In the rows, 128 means zero.
Where one turn sends some rows of the set: a few examples, then the rows asked
zuru: [101  92 122 154 117 142 120 102 131 134 141 119 153]
mopu: [150 114 143 108 166 118 123 134 145 152 125 148 126]
lugev: [101  91 123 154 116 142 118 102 131 133 140 118 152]
nugif: [133 152 120 117 144 151 118 111 132 140 157  97 141]
Ked: [124 137 133 111 139 138  96 118 129 115 165  99 128]
buro: [101  90 123 154 116 141 118 103 131 133 139 118 154]
Dovis: [102  91 121 155 117 142 121 102 131 135 138 117 155]
tubup: [142 144 120 129 141 149 130 118 136 153 128  81 160]
piza: [115 133 106 139 180 128 110 115 132 141 143 127 128]
gegu: [149 103 150 109 162 111 116 141 145 144 120 144 125]
Nezof: [121  93 127 152 166 106 102 140 136 130 100 101 144]
Kodu: [134 104 147 127 126 121  99 139 135 116 117  71 152]
degeb: [148 111 167 129 125 113 138 145 119 121 132  97 166]
verid: [149 142 148 126 136 132 155 126 118 141 150 111 165]
bik: [103  90 123 155 116 142 120 103 131 135 138 117 154]
Liv: [125 113 147 115 129 124  87 132 130 103 145  86 133]
bab: [142 143 151 118 137 130 143 124 116 128 169 120 151]
Rabe: [153 125 156 132 130 124 153 137 120 138 131  99 173]
vazen: [124 129 103 149 180 130 124 119 136 156 120 115 145]
pimog: [151 102 149 111 161 111 121 142 147 148 112 139 130]
Foton: [153 113 142 111 165 119 127 136 147 157 118 144 131]
tonag: [148 110 147 107 164 115 118 137 145 146 126 147 123]
Kikit: [102  93 121 155 117 143 120 102 131 135 140 118 153]
Dum: [108 116 119 136 174 115  92 124 130 120 144 126 120]
zedu: [112  96 130 141 167 104  88 136 132 114 124 113 127]
bos: [153 107 145 113 162 115 126 140 148 155 112 140 133]
gefi: [143 120 134 133 132 135 121 133 137 141 108  68 166]
Rimon: [127 110 114 155 172 119 121 131 137 151  99 102 154]
Lave: [137 128 161 115 131 119 128 131 114 111 169 118 144]
sikug: [140 112 170 120 125 110 126 142 116 108 150 106 152]

tonag turns into mopu
Dovis turns into bik
Dum turns into piza
Now find these:
bab turns into verid
Kodu turns into Liv

Where one turn sends some rows of the set: a few examples, then the rows asked
Simol: [143 129 127 122 115 141 119 129 117 125 108 113 111 112 157 107 147 155
 135 124 147 154 119]
noza: [155 137  98 109 105  90 158 179 146 144 120 157 128 151 138  73 122  96
 103 140 124 149 108]
mupa: [144 157 169 107  92 124 153 127 108 122  84 149 100 136 127  94 109 132
  84 126 167 172 118]
mer: [135 138 109 116 107  98 146 167 146 142 107 150 158 136 115  70 118  96
 112 133 120 133 111]
zuzi: [139 119 136 130 112 143 124 133 118 127 107 131 113 116 168  96 141 157
 141 129 152 160 103]
lurif: [152 117 128 110 103 134 135 119 126 123 114 123 107 121 163 114 157 156
 137 127 140 163 102]
vod: [134 134 113 116 104 100 146 159 143 153 111 153 154 130 114  78 123  96
  96 144 114 129 108]
tulud: [169 111 126 110 104 145 153 148  93  99 124 129 108 136 135 112 124 129
 113 105 120 175  94]
vuli: [152 106 136 133 111 126 122 139 111 127  96 133 121 114 178 114 154 131
 137 131 152 164 108]
pigup: [153 148 158  89  99 118 144 127 105 120  88 132 103 119 124 104 116 139
  76 127 170 167 122]
kem: [133 138 108 116 116  92 156 169 164 150  93 167 153 141 134 103 129 100
 104 137 156 141 115]
Pid: [162  96 134 137  98 138 144 152 103 102 113 135 113 134 147 117 129 101
 130 109 114 172 104]
Bize: [151 143 135 139  98 137 154 139 143 136  78 152  95 119 165 135 120 150
  94 140 163 153 107]
Fom: [140 108 114 111 117  88 146 172 154 146 107 150 140 157 135  79 133 109
 132 146 149 148 123]
pufo: [159 149 168 113  84 111 146 131 102 126  71 142 107 123 130 102 114 109
  75 135 152 164 123]
nisev: [140 127 107 105 111  88 142 177 157 135 117 148 136 148 135  69 132 102
 123 143 150 142 127]
rafo: [134 147 112  98 116  87 146 165 137 143 121 167 151 140 138  79 140  92
  95 132 148 152 109]
bove: [169 134 124 120 104 130 155 145 130 125  80 143 101 117 163 145 128 155
  86 137 165 157 105]
punen: [152 133 141 119  86 146 147 145 119  85 102 126 119 112 101 119 105 125
  88 117 133 138 121]
Zatum: [158 158 159  94  81 120 163 118 119 113  85 139 104 138 124 113 129 138
  84 131 158 163 118]
nepud: [154 122 156 130  79 139 141 143 109  99  94 124 118 123 104 102 111  93
 106 122 125 145 129]
Lumak: [151 108 124 118 114 135 120 139 120 112 110 118 114 106 160 110 138 160
 131 126 150 154 110]
Kivo: [155 142 136 120  90 115 147 123 149 118  83 142 100 115 166 137 133 161
  96 138 153 153 112]
bak: [140 135 151 108  78 135 146 120 129  89 112 125 111 120 102 113 115 121
 100 111 123 150 124]
fid: [160 120 130 121  88 141 157 136 113  83 121 134 118 139 142 119 136 134
 123 108 108 163  94]
zabiz: [161 132 126 124 106 142 156 146  92  95 117 136 111 146 149 119 130 129
 115  99 117 178 100]
Sokam: [161 151 123 136 101 127 153 141 135 122  80 141  93 121 167 145 121 151
  88 130 149 156 116]
Geb: [131 142 125 104 115  86 151 157 132 149 106 173 162 142 129  88 136  96
  88 136 144 149 105]
toda: [150 122  96 119 112  98 160 177 151 149 109 154 141 154 134  83 120  98
 122 131 119 151 104]
delof: [129 120 114 117 118  88 152 168 164 144 103 172 147 145 138 114 132  98
 102 137 156 148 118]
Dev: [139 141 138 129  91 149 141 138 128  91 104 121 111 116 106 125 109 120
 100 109 130 141 136]
buv: [132 136 153 132  85 156 145 138 124  94 105 134 118 121 101 105 105 117
 106 114 136 141 122]
Zesaf: [152 117 131 134 101 153 156 147 103 102 124 146 109 142 146 112 120 124
 122 103 115 176  88]
Zon: [153 162 157  98  99 122 149 126  99 117  86 128 100 139 127  99 123 137
  91 124 163 171 130]
gizu: [134 148 118 102 114  88 156 160 140 154 103 167 153 143 123  82 122  90
  92 127 138 154 107]
vobin: [136 122 109 110 123  83 143 169 155 150 103 155 145 148 144  78 130 109
 129 135 150 155 116]
zaten: [158 135 142 134  97 121 140 135 129 145  68 147 108 106 167 137 136 126
  89 145 163 153 113]
Koze: [153 118 106 120 106  89 158 176 143 145 111 155 135 155 134  76 115 104
 112 142 109 148 106]
Nute: [138 147 102 114 104 100 143 169 153 144 118 154 149 126 127  78 131  95
  97 144 129 125 113]
zavad: [138 132 100 113 112  95 155 180 165 135 116 168 141 145 139 104 135  91
 103 135 153 144 118]

Zatum turns into lurif
Sokam turns into zabiz
Lumak turns into punen
Now find these:
Zesaf turns into mupa
nepud turns into zaten
gizu turns into vobin
Nute turns into zavad
vod turns into delof

